[[ 16  19 -35   0  68]
 [ 16  -4  -2 -16 -40]
 [-20 -23  21  -5   7]
 [-34  -2  -5 -12 -19]]
=>
[[ 16  16 -20 -34]
 [ 19  -4 -23  -2]
 [-35  -2  21  -5]
 [  0 -16  -5 -12]
 [ 68 -40   7 -19]]

[[-62 -16  21 -59 -19 -73  66   0  41 -63]
 [-35 -23 -47  53 -67  28 -28  19   5 -10]
 [  9  -1  38  37  78 -25  21 -71   1  79]
 [ 75  -1  71 -80 -65  73   9  27  18  71]
 [-68  54  79 -77 -73 -67  34 -69 -30 -22]
 [ 55  20 -32  58 -12 -24  55 -14 -55  -9]
 [-56 -22 -17 -27  68 -37 -37 -32 -72  -3]]
=>
[[-62 -35   9  75 -68  55 -56]
 [-16 -23  -1  -1  54  20 -22]
 [ 21 -47  38  71  79 -32 -17]
 [-59  53  37 -80 -77  58 -27]
 [-19 -67  78 -65 -73 -12  68]
 [-73  28 -25  73 -67 -24 -37]
 [ 66 -28  21   9  34  55 -37]
 [  0  19 -71  27 -69 -14 -32]
 [ 41   5   1  18 -30 -55 -72]
 [-63 -10  79  71 -22  -9  -3]]

[[  6  23 -13 -19  -4 -24  17 -10]
 [  3  53   6 -27  -5 -41  -7 -12]
 [ 13 -27 -28  34  18   7  56  19]
 [ 14 -33  16  42  22  63  20  28]
 [ 18 -42   4  48  24  65  38  31]
 [ 15 -35   8  47  24  55  30  31]
 [ 16 -27  25  42  23  68  14  30]
 [ -2  69  43 -29  -4 -31 -50  -9]
 [  8  20  42  17  14  28 -21  18]
 [ 18 -47 -31  46  23  30  71  25]
 [  2  55  49 -15   1  -4 -46   0]
 [  5  41  -4 -12   1 -42   9  -4]]
=>
[[  6   3  13  14  18  15  16  -2   8  18   2   5]
 [ 23  53 -27 -33 -42 -35 -27  69  20 -47  55  41]
 [-13   6 -28  16   4   8  25  43  42 -31  49  -4]
 [-19 -27  34  42  48  47  42 -29  17  46 -15 -12]
 [ -4  -5  18  22  24  24  23  -4  14  23   1   1]
 [-24 -41   7  63  65  55  68 -31  28  30  -4 -42]
 [ 17  -7  56  20  38  30  14 -50 -21  71 -46   9]
 [-10 -12  19  28  31  31  30  -9  18  25   0  -4]]

[[-35  53  35  60 -49 -45 -51  60]
 [ 56 -49 -64  39 -51  67 -44  55]
 [ 65 -66 -60  34 -59  51 -60  57]
 [-41 -65 -57  16 -53 -59 -59  12]
 [ 60  58  12  65 -49  68 -29  65]
 [-61  34  53 -51  16 -60 -10 -59]
 [-42 -50 -51 -58 -56 -33 -67 -60]
 [ 56 -48 -23 -55  45  68  54 -60]]
=>
[[-35  56  65 -41  60 -61 -42  56]
 [ 53 -49 -66 -65  58  34 -50 -48]
 [ 35 -64 -60 -57  12  53 -51 -23]
 [ 60  39  34  16  65 -51 -58 -55]
 [-49 -51 -59 -53 -49  16 -56  45]
 [-45  67  51 -59  68 -60 -33  68]
 [-51 -44 -60 -59 -29 -10 -67  54]
 [ 60  55  57  12  65 -59 -60 -60]]

[[  3 -39  -9 -30 -19  16]
 [ -4  -3  -1   0   5  -1]
 [ -8  40  12  28  16  -9]
 [ 19 -51 -21 -44  36 -22]
 [ -5  23   6  15  26 -16]
 [  9  28  -5  24 -13  12]
 [ 16  -3 -13  -1 -12  13]
 [-22 -45  25 -35  -5   2]
 [  1 -36  -3 -32  -2   0]
 [-16 -22  16 -22 -59  41]
 [  5   8  -7   4  16 -11]]
=>
[[  3  -4  -8  19  -5   9  16 -22   1 -16   5]
 [-39  -3  40 -51  23  28  -3 -45 -36 -22   8]
 [ -9  -1  12 -21   6  -5 -13  25  -3  16  -7]
 [-30   0  28 -44  15  24  -1 -35 -32 -22   4]
 [-19   5  16  36  26 -13 -12  -5  -2 -59  16]
 [ 16  -1  -9 -22 -16  12  13   2   0  41 -11]]

[[-20   3  -6  36  26  34 -10  27  44  17 -10  76  27 -15  26]
 [ 31  12  -5 -38   4   4  14   8 -46 -24  27 -62 -21  12 -13]]
=>
[[-20  31]
 [  3  12]
 [ -6  -5]
 [ 36 -38]
 [ 26   4]
 [ 34   4]
 [-10  14]
 [ 27   8]
 [ 44 -46]
 [ 17 -24]
 [-10  27]
 [ 76 -62]
 [ 27 -21]
 [-15  12]
 [ 26 -13]]

[[-29 -20  -4  13  28  40  44  42  31  16]
 [-47 -56 -57 -51 -33 -14   6  20  23  20]]
=>
[[-29 -47]
 [-20 -56]
 [ -4 -57]
 [ 13 -51]
 [ 28 -33]
 [ 40 -14]
 [ 44   6]
 [ 42  20]
 [ 31  23]
 [ 16  20]]

[[ 32 -56 -59 -48 -22  58  56  30 -60 -60 -55 -55  52 -51]
 [ 42  62  50  65  63 -57 -48 -47  68  55  54  64  20  59]
 [ 64  46  50  42  55 -52 -22 -62  43  20   8  63  62  55]
 [ 55  52  59  51  49 -45 -34 -49  38  14  39  46  57  55]
 [-63  57  79  68 -55 -52 -64  48  56  63  55  55 -57   6]]
=>
[[ 32  42  64  55 -63]
 [-56  62  46  52  57]
 [-59  50  50  59  79]
 [-48  65  42  51  68]
 [-22  63  55  49 -55]
 [ 58 -57 -52 -45 -52]
 [ 56 -48 -22 -34 -64]
 [ 30 -47 -62 -49  48]
 [-60  68  43  38  56]
 [-60  55  20  14  63]
 [-55  54   8  39  55]
 [-55  64  63  46  55]
 [ 52  20  62  57 -57]
 [-51  59  55  55   6]]

[[ 70 -34  15   0  31  -2]
 [-53  37   9  41 -42 -18]
 [ 80 -44   7 -19  44   7]
 [-52  43  21  64 -52 -30]
 [ 44  -5  41  61  -8 -31]]
=>
[[ 70 -53  80 -52  44]
 [-34  37 -44  43  -5]
 [ 15   9   7  21  41]
 [  0  41 -19  64  61]
 [ 31 -42  44 -52  -8]
 [ -2 -18   7 -30 -31]]
